Named turns come first, each shown by rows before and after it. Which turns, in which order, take the first row of each pair that follows to the second? Write the first one first, as in the answered first pair.
Q696 (before |-> after):
[  2  -1  -2  -3  -6   6  11   1  -4   0  -2  11 -12   4  -6  12  -7  14
   0  -3   4  -2   6  -9   9  -6] |-> [-3 -7 -1 -7 -4 19 10 -3 -8  5 -1 13 -5 -5  4  2 -3 17 -7 -5  7 -6  6  5
  4 -2]
[ 19  18  -6   1  38 -32  -8  -7   1  10 -32 -26  -3  13 -18   0  -7  28
  -7   2 -40   9 -18 -38 -19  -1] |-> [ 26  12  -5  -1  27 -22   4  -8   6  11 -26 -18 -16  14 -26  -3 -10  45
 -14 -16 -26  15 -14 -36  -2  -4]
[ 10  -5  -5  -9 -10  23  17   2  16  -4  -1  -6  13  -9   0 -18  18   7
 -15 -34 -12  21 -10  -7   3   9] |-> [  6  -4  -2  -9  -1  21   5  -3  15  -4   2 -11  20 -12   9 -20  20  -5
  -9 -24 -20  15 -14   2  -8  13]
[  2  16   2  -4  21 -30 -21   9  10  -5   0 -13  10   2   6   9  12 -27
  13  21 -37  -8  -3 -10 -33   6] |-> [ 10  21  -2   2   4 -35  -1   7  15 -13   0  -3 -17  16 -17  24  -2  -8
   8  13 -24   0   2 -36 -13  -7]
Q230 (before |-> after):
[  4 -13  -3   2  18  22 -22  -8  22  -3  14  -3  14   1  -1   4  12  13
 -11   3   2  -8 -14  22  -9  15] |-> [ 19   3  -4  -5  12   5  -8  -9  34 -13  13  -1  -9   3 -12  12  16  11
 -15 -10 -10   2  -9 -10  -3   7]
[-28 -11   9  23  -3   2  16   6 -14  -7   2  20  -8   2 -10  20 -13  14
 -13   8  39  -2  13  -7  20 -10] |-> [-16 -15  22   2  -3  23  13  -1  -9   1  -5  12   9 -25  17 -16  21   4
 -23 -22  20   7   4  10  10  11]
[  7   2 -12   4  -3   9   2  -7  -8  11  -2  15   1   9   3  -8 -11  19
   4  -2   4   8  10  10  28   8] |-> [ 12   2  -7  -2  -1   9   6  -9  -3   9  -3  14   0   6   6 -11  -5  19
   3  -9  -1  11   3   3  30  11]
Q728 (before |-> after):
[-29   3   9  32  -5   4   5   3   4 -10  21  24   7  29 -15  16 -28  13
 -19   1  11 -14  -7   5   7 -37] |-> [-23  -8  28  18  -5  28  -5  -3   1  -2  16  18  31   7  15 -18  -1   4
 -25 -16   3 -11 -12  34  -2 -18]
[-10   9   4  -6  -1 -29 -21   1 -25  10   8  -8 -11  31 -15  26 -18  11
 -11  -4  -1 -11  34 -24   5  -3] |-> [ -1 -10  22 -17 -14  10  -9   0 -33  23   3   2   2  13   4  -7   3  25
 -24 -34   5   0  36   3  16  12]
[-11   7 -20   4  -3  -8  -5   7   9   3   4   5  -5  14   1  11 -19  12
   0  -2  44  -3   4   2  -3  -7] |-> [ -8   5  -6  -3  -1   6 -12   3   4  11   1   2   9  -7  23 -15  -3   2
  -7 -15  34  -1  -1  26  -8   9]
Pairs:
Between the rows of a pair lie two turns.
[  7 -11   4   6 -14   5  -2  -2   0  16 -11   6  13  10  -5  -5 -13  18
   8   5  21  -5   1  30  23   2] |-> [  3  10   3   3   5 -25 -24  -1   7   1 -14 -11  18  10   0   5  -8 -13
  17  30 -12 -12  -4  14  -7   3]	Q728 then Q696
[ 15 -14   4   5  -4 -35  -1  14  39 -47   4 -23  31  -4  -3 -11 -16 -28
  27  45 -24   6  -9 -20 -12   0] |-> [  2 -46   4  19  -4  -1  -7  18  17 -29  10 -16  54 -10   6 -25 -29  -7
  26  48  11  -5 -11  23   2   3]	Q696 then Q230
[-17 -11  -6   9   8   8 -22   8 -20  10   5   0  15   3   5   4 -17  -1
   8  16  19 -14   3  20   4  -3] |-> [ 11   6  13 -16   7   1 -10  -1  -1   4  -7  -6   8 -15  19 -22  19 -17
 -10 -19 -22   8  -2   4  -8  14]	Q696 then Q230
[  4   1   0  13  -1 -16   1  -8   1 -12   4   9  -6   3 -17   2   1   5
  -6   3  -7   3   6 -13  -5 -18] |-> [  3  -4  11   7   4  -7  -7  -7   0 -12   1   4   3  -5   2  -8  14  -5
  -5   3 -19   3   4  -1 -18  -6]	Q728 then Q728
[  8  -2 -17   5  -1 -15  24 -18  -7   0   8   3 -22   6 -11  31 -18  12
   0 -14  12  -1   9   0   4   0] |-> [  0   8  -9  -1  13 -32  -4 -15   1  -7   4 -12  -5   0   7  24  -1 -24
   8  -2 -17  -6   6   4 -24   9]	Q728 then Q728
[-19  -9   2  -1  -2   0 -18   2 -11   2  11 -10  12  -2   0  -3  -9   1
   1  14   6  -2   9   5 -19  -2] |-> [  0   7   4  -9  -6 -14   0   0   1  -5   6  -5 -11   2 -13   7  -6   5
  -9  -3  -4   9  10 -24 -14  -4]	Q230 then Q728
[ 25   4  13  -1 -17   2   5 -16 -15  -4  -1  -4 -10  14  -1   4  15  12
 -22 -27  -3   6   2  -4  24  -7] |-> [ 20   2   2   5 -16  -6   1 -14 -15  -8   4  -2 -15  23  -7  20  -1  11
 -15  -7  10  -5   5  -9  29 -17]	Q696 then Q230
[ 21 -16  22  -6 -30  23  -8 -14  -9   4   2  10   6 -12   9 -16  16  21
  -9 -37   9  15   2  22  23  12] |-> [ -2 -25   7   6 -24  24 -15 -11 -21   6  10  12  12   0   0   5 -14  29
   0 -12  30  -2   3  32  25   0]	Q230 then Q230
[  3 -37  -4   1  -2  12 -20   7 -10  22   7  17  14  12  -6 -16 -17  17
   9   0  28 -17   1  33   3 -29] |-> [ 29 -17  19 -24  -1   1 -11  -2   9  12  -8   5   5  -5  12 -39  26  -2
  -3 -34 -24   3  -7  15 -18 -11]	Q230 then Q696
[ 10   4 -13  12  -4   5  23  14  -4 -14  17  16 -28  26 -17  24 -17   8
   6 -14  11  21  -1 -28   4 -34] |-> [  4 -21  -1   7 -10  43  23   9 -15   6  15  21  -5   4   5  -4  -6  19
  -4 -28  21  16  -3  15  12 -23]	Q696 then Q230
[-12 -22   2  -9  14  25 -10   4 -17  14   2   2  20 -22  22 -20   9  19
  19   4   9   9  -6  34  -4  -3] |-> [ -3  10   3 -16  27 -12 -17   1   4  -6  -6 -10   8 -20  24 -10  19  -9
  22   7 -36  17  -9  -6 -27   0]	Q728 then Q230
[  0 -10   3   0   1  22   0   3 -10  13   0  -3   1 -13  -5 -23  10   1
  -8 -13   9  12  -4  31  11 -10] |-> [  9  -1   7   0  -6  14  11   0  -6   5   0   3 -10 -11 -13 -22  12   3
  -8 -26   5  22   2  13  11 -12]	Q230 then Q696
[ -8 -33  28 -42   9  -5  15 -12  -7   1 -17 -11  -3 -11  18 -22  23 -21
   4 -40  -8  13   5  -9  -4   8] |-> [-44 -39   5 -22  19 -15 -16  -5 -22  -5  -5 -13  12   8   4  16 -12 -30
  27  16   9 -13  10  -5 -11 -13]	Q728 then Q230
[ -1  -9  -2   5  -6   5   4   1  -7   6   8   2  -6  -2   0   1 -18   7
   3   1  13  -7   8   8  12  -1] |-> [  7  -2  -2   3  -6  -2  10  -1   3   3   5  -1 -19   4  -7   5  -8   5
   2  -7   3  -1  12  -4  11  -3]	Q230 then Q230
[-16 -18  -7  -3  11 -20 -21  20   0 -19 -10 -12   8  17 -11  18  -9 -18
  -7  23  15  -9   5   6 -11  11] |-> [  1   1  -1  -9   5 -33 -10  15  15 -22 -14 -13  -8  15 -18  14  -4 -18
 -17   9   1   3   7 -22 -10  11]	Q230 then Q230
[ -1 -35   0  12 -16  31  27  -6  -5  22  -1  -7  29 -16   7  -9  -4  20
 -12 -15  19   8 -15  24   5   5] |-> [-17 -15 -22  23   6 -17   2   0  -1  -2   0 -21  27   9  -5  30 -22 -17
  12  35  -7  -4 -15  -9 -21 -11]	Q696 then Q728
[ 24  30  26 -23  -7 -33   5  -8  19 -18 -13  -7 -13 -11  10 -27  38 -34
  -7 -23 -49  22   0 -25 -12  21] |-> [ 33  13  27 -21 -27  -2  35  -8  14  -3  -8  16 -28 -12   2 -32  29  10
 -21 -55  -6  35  10 -17  18  15]	Q728 then Q728
[-23 -17 -24  -2   6  -5 -11  -3 -12  17  18  -1  29 -20  18 -15  11 -14
  14   8  -3 -18  -1  28   1  13] |-> [ -5  -2 -14 -12   5 -11   3  -5   0  15  12  -5  18 -26  20 -28  28 -20
   7 -12 -22  -5  -5  11  -4  18]	Q728 then Q230
[ -1   5  17 -29   5  16  -6  13  15  13 -25  34  -2  -3 -14   3  15  24
 -12 -37  10 -12  -6 -12   6  20] |-> [-15  -9   7 -19   6  27 -16  17   1  18 -19  35   6   1 -13  12  -4  26
  -5 -20  28 -22   0   2   9  14]	Q230 then Q696
[ -1   4 -25   7  -2 -13 -16  12 -29 -22 -19 -30  17  31 -24  17 -25 -11
  29  42  11  -8 -11   8   8  -9] |-> [ 19  17  -5 -12   5 -20 -20   4 -10 -29 -29 -39  23   6  -5  -7  15 -33
  19  20 -33  12 -20   4 -12  19]	Q230 then Q696
[  9  -8  16  -8   0  23  15   1  -4  18   9  -5   2  -9  14  -3   6   2
  -3 -16  -1  13  -3  12  16   0] |-> [ -8   6  -1   0  10  -7  -1   7  -1   5  10 -21   2   7   3  25 -10 -15
  10  16 -15   2  -3 -12   1 -15]	Q696 then Q728
[ 11   5  -4  -7 -12  -7   8   1   2  -2   6   6 -18  16 -11   8 -11  13
   6  -2   9  -3   5 -20   4  -6] |-> [  5  14   0 -13   3 -12 -14  -4   6  -2   0  -9   0   7   6  -3   5 -11
   7   4 -15  -5  -2 -11 -16   3]	Q728 then Q728
[-34 -18  -5   8 -17 -14   9  -3  -7   4  -2  -4 -14   2  -2   9 -36  -1
   2  23  11  -6   0 -30  26   4] |-> [-33 -29   0   7 -21  11  15  -3 -16  17  -2  -2   1  -9   9 -12 -28   2
  -2   8  19  -4   0  -4  32  10]	Q696 then Q696
[-10 -15 -12   4  -3  13  -2  15 -13  11   5   7  -3  23 -14   9 -10   7
   2   4  26 -11   6  16   9  -6] |-> [-14 -13 -10  -4   8  12 -19  14 -13  10  -2  -2  14  11   4  -6   3 -13
   6   9  14 -13   0  29  -9   1]	Q696 then Q728
[-12  -6 -14  19 -10  10   3  20 -24  18  10  10   8   2 -19   4 -31  11
   0   8  23  -7   7  14  18 -12] |-> [ 19  23   6  -7 -10 -11  17  12   6   3  -3   5 -14  -8 -15 -14   8 -12
 -13 -22 -29  18   0 -24   2   5]	Q728 then Q230
[ 10  -7  16  -7  -6  29   9   0 -13  17  -4   7   8  -7  -1  -6   7  21
 -15  -7  34  17  -7  19  21  -1] |-> [-10  14   0  -3  18 -12 -26   1  -9  -6  -2 -15  16   6  -5  24  -4 -24
   7  39   3  -6 -13  -4 -13 -10]	Q696 then Q728
[-16 -11   1  -6 -17   1  -4   4 -19   6  -2  10  12 -10   2 -28   6  11
  -1  -1  21 -10  10  45 -14 -14] |-> [-20  12 -17   1  -8 -41  -8   5  -7 -12   5  -1  -6   7 -11   4  -4  -5
  10  24   1 -11  12  10 -25 -27]	Q728 then Q696
[-19 -14   1   8 -35 -16  24  26   0 -16   4   8 -10  20   6 -16 -18  40
  -2 -17  40 -20 -13  -2  26   9] |-> [-32  10 -10   4 -13 -55  -6  24   6 -34   3 -13  -1  25  11  -1 -14  -6
  16  13   1 -32 -21 -20  -9   7]	Q728 then Q728
[ 11  14  -5   1 -18 -11  33  -3   9  11   5  20 -39  25 -27  18 -11  34
 -21 -20  19   5  14 -22  32   2] |-> [  2  16  16 -22  11 -11 -15  -3  10  11  -3  -2  14  -9  30 -27  41 -25
 -20 -17 -39   0  -3  17 -24  34]	Q728 then Q696
[-28   5  -1   0   5  11   6 -11   0 -32   1   4   8  19 -17  18 -11   1
  -3  46  -3   8  14  -9 -27   0] |-> [-16  -2   0  -1 -13  31  23 -12  -5 -22   0  22  -2  20 -22  11 -18  28
 -12  28  18  12  16  -4  -4  -3]	Q696 then Q696
[ -3  -9   4  13   5   9  -1   3   2  14  -4  16  17  -1   7  -5 -10  -1
  20 -17  17   1  -7   6  20   1] |-> [  7  -3  10   2   5   4  -1  -2  15   9 -11  15  16  -7  10 -15   9  -6
  16 -31   0   7  -6  -2  15   6]	Q230 then Q696
[-13  -1 -21  22   0  15  11  -2  -2  14 -12  -8  16  21   9 -27  -8   5
 -20 -20  21   7  10  56  11   7] |-> [  7  17 -10   9  -4   5  20  -5  10  11 -18  -6  -1  15   9 -35   8   2
 -28 -39  -2  26   8  40  10  11]	Q230 then Q696
[ -6  31   5  10  11 -16 -18  -9 -11 -23   3   7   1  -5  16   8   7 -22
  12  50 -18 -11 -17  15 -21   1] |-> [  5  12   2  16 -19  24  13  -7 -22  -5  11  33 -16  -4  -2   4  -9  30
  -2  23  32  -8  -7  30  21  -7]	Q728 then Q696
[ 15  28  -7  13  14 -16  18  19  -5 -14   4  -6   7  -2   0  -7  10  -9
   3  11 -38   6   5   3  -9 -20] |-> [  9  27 -21  23  13 -15  20  22 -12 -15   9   2   4   8 -11   7  -8   5
   8  24 -18   0   3   5  -2 -33]	Q230 then Q696
[ 11  14  20  -8  -7   0  27 -11  20  10 -15  19  -7  -1  -1  -4  12  11
 -17 -20 -20  29  -4 -28   5   1] |-> [ -6 -15  23  -5   1  28   4  -7   0  26 -14  16  28 -15  23 -21  18   9
 -13 -14  -2  17  -9  20   1  14]	Q230 then Q230
[ 23  17   5 -14 -14  -3   6  11  12 -10  11   9 -31  16  -7  25 -11   2
  -7 -14   2  22   1 -30  14 -16] |-> [  8 -10   5  -3 -21  27  -4  16  -9   7  18  17  -9  11   1  16 -23  23
  -4  -9  41  10   1   7  27 -15]	Q696 then Q230
[ -1   5  18   0  -3  -4  13  18 -12 -15   5 -18   0 -11 -29  -6  10 -15
  -5 -11  10 -18  10 -20 -28  34] |-> [ -8  -2  18   3  -5   1   6  16 -18  -6   6 -17   9 -15 -25  -7  11 -15
  -3  -5  18 -17   8  -8 -33  35]	Q230 then Q230
[-25  -9   3  -2   6   9 -27   1  -2  -2  -9 -18  21  -5  16  -5   2 -14
   7  14 -15  -7  -4  12  -9  11] |-> [-16 -21   0   0 -11  31  -2   3  -3   9  -7   0   4  -3   4  -9  -5  20
  -2  -5  17  -1   1  19  18   7]	Q728 then Q728
[ -7 -11   1  -6   6   3 -34   6  -3   5   1   1  20  -7  14  -6  -3  -9
   3  10   3   0   4  27 -13   0] |-> [  1  -5   8 -18   3   2 -25   7   6   5  -2  -2  12 -12  21 -19  12 -11
  -6  -7  -5   6   2  15 -15   8]	Q728 then Q230
[  7   6  17 -13   3  -3   3 -10  10  -5  -7  -1   3 -10  15 -19  26  -8
  -2 -19 -14  18  -1  -4  -2  15] |-> [  6  -8   4  -4  -8  21  10  -4  -3   9   1  15  -2  -5   7 -14   6  18
  -4 -16  22   9   4  15  20   9]	Q230 then Q728
[  4  -3  13 -18   4   8  30   5  -5  19   8 -24 -14   6 -22 -16   4  -4
  10 -12  -1  -2  15 -11   5  11] |-> [  1   2   9 -13  10  -1  24   6   1  15   5 -27 -15  13 -25  -8  -2 -11
  11   1  -7  -6  13 -22   0   6]	Q728 then Q728
[ -3 -29   1  23   8  21 -17  -4  -6 -11   1   6  36 -13  10   8 -69  11
 -19  37  45 -31  17  29  -5 -23] |-> [ -2 -20  -2  28  11   3 -22  -2  -2 -18   0   1  33  -7   4  22 -73  -2
 -12  49  37 -31  20  15 -10 -30]	Q696 then Q696
[  3 -11  -9   9  -4 -10  15   3   4  -1  11   5 -10  10 -20  23 -21  22
   3  10  16  -4   4 -15  14 -22] |-> [ -1 -33  -2   5  -2  27   9   1 -10  14   8   4  18  -7   4  -7  -5  22
  -6  -1  22  -5   2  28  12  -5]	Q696 then Q696
[ 19  -8  24  -5 -14  25   8 -12 -50   7  -7   8  22 -13   5 -16  -5  31
   5 -17  25  26  11  51  -4  19] |-> [ -6  19   1  12  14 -34 -16  -6 -45 -18  -3 -15  17  11 -15  30 -30  -5
  34  42   0  11  14   9 -27  -8]	Q696 then Q728
[ 13  18  -1  -6   7 -29   5  23 -10  -7 -29 -13  -7   7  -4  13  14 -17
  18  16  -9  10 -13 -20  -5   2] |-> [ -4 -11  -7   7   4   1  -2  27 -31  10 -21  -9  12   6  -2  11  -1   0
  20  22  24 -10 -11  20   8   4]	Q696 then Q230
[ 18  -7  17 -15 -17   6   9  -1  16  -6  -4   2  -1  -4 -14  -1  11  16
 -11 -18   0  12   8 -13   5  -2] |-> [  8 -19  20 -11 -15  23  -3  -1   5   4  -6  -1  17  -9   0 -12   9  14
  -9 -14   5   1   7  13  -4   4]	Q230 then Q230
[ 15  13 -20  -9  -2 -21 -35  -6  10 -34  13 -25  -5  11  21   7  -8 -29
   8  53 -23  10 -24   3 -31  -1] |-> [ 43  -9  -5 -13 -40  27  17 -15   7 -13   9   7 -37   6   7 -16 -10  36
 -14  -5  28  30 -14  15  20   2]	Q696 then Q728
[ -4 -12 -11   7 -16   6  14   0 -15   5   3  19   7   8   6   4 -12  24
   4   0  12  -8  -2  17  23 -12] |-> [  1  -5   3  -8  -9   8   5  -6 -10   0  -3   9  19 -10  26 -18  22   4
   4 -11 -19   0  -9  19   0   2]	Q230 then Q696
[  7   4  -2   2 -11  -6   1 -14 -12   6  -7   4 -30  15 -34  29 -18  18
  -1  -4   3   5   2 -25  19  -9] |-> [ 24   6  12 -17 -14   1   2 -22  -5   6 -15   2 -24  -6 -12  -6  17   9
 -16 -33 -20  17  -7 -16   9   9]	Q230 then Q230
[ 14  27  17 -17  17 -35 -23 -25  -5  -9 -11 -21   2 -14  28  -8  22 -29
   0  -1 -45  30 -20 -26 -35  24] |-> [ 34  31  14 -15 -10 -36  19 -25   4 -11 -12  -4 -42   6  -8   8   4  10
 -12 -20 -14  45  -7 -57   0  10]	Q696 then Q696
[-10   1   0  -6   5 -11 -14   3   1  -5  -9  -8   0  -6   6   7  14  -9
 -10  12 -29   1   8  -1 -21   9] |-> [ -3   2 -10   4   0 -15   3   2   3  -9  -5  -1 -20   9 -13  30  -5   5
  -9  16 -16  -2  12 -17  -3  -6]	Q230 then Q696
[  2  16   0   2   0 -18   0   7   7  -4  -2  -1  -9   5 -10  12  -6 -11
  10   6 -20   9   3 -25  -4   0] |-> [  6  -6   9  -3  -8  18   5   3  -4  12  -4   7   5 -10   4 -17   6   9
  -2 -22   3  10   1  13  14  10]	Q728 then Q696
[ -9   5 -21   4 -22 -17   4  11  -2 -15  -7  -1 -10   4  -1  13 -18   6
  24  21  19  -7   3  -2  -4  -8] |-> [ -6 -10 -17  -1 -29   7  11   6  -8  -4  -5   8  -3  -6   3  -1  -9  20
  12   1  28   0   5  17   4   0]	Q696 then Q696
[ 20   8  -1   6 -24  -8  25 -14  14  -9   1   9 -39   3 -30  15 -14  24
 -13  -9   4  22   9 -42  20  -9] |-> [ 10  22   3  -5   6 -32 -15 -15  20 -18  -7 -15 -10  -3   1   9   8 -30
  -5   9 -47  15  -2 -39 -22   4]	Q728 then Q728
[ -8   5   1   4   8 -10  -7   2  -7  -9  -5  -1  -4   5  -6  17 -17   1
   5  14   1   5  -4  11 -10   3] |-> [ -3   7   3  -1  11  -9 -11  -2  -3  -7 -11  -6   0   0  -1   7   0 -10
   3   7 -13   7  -6   9 -14   7]	Q230 then Q696
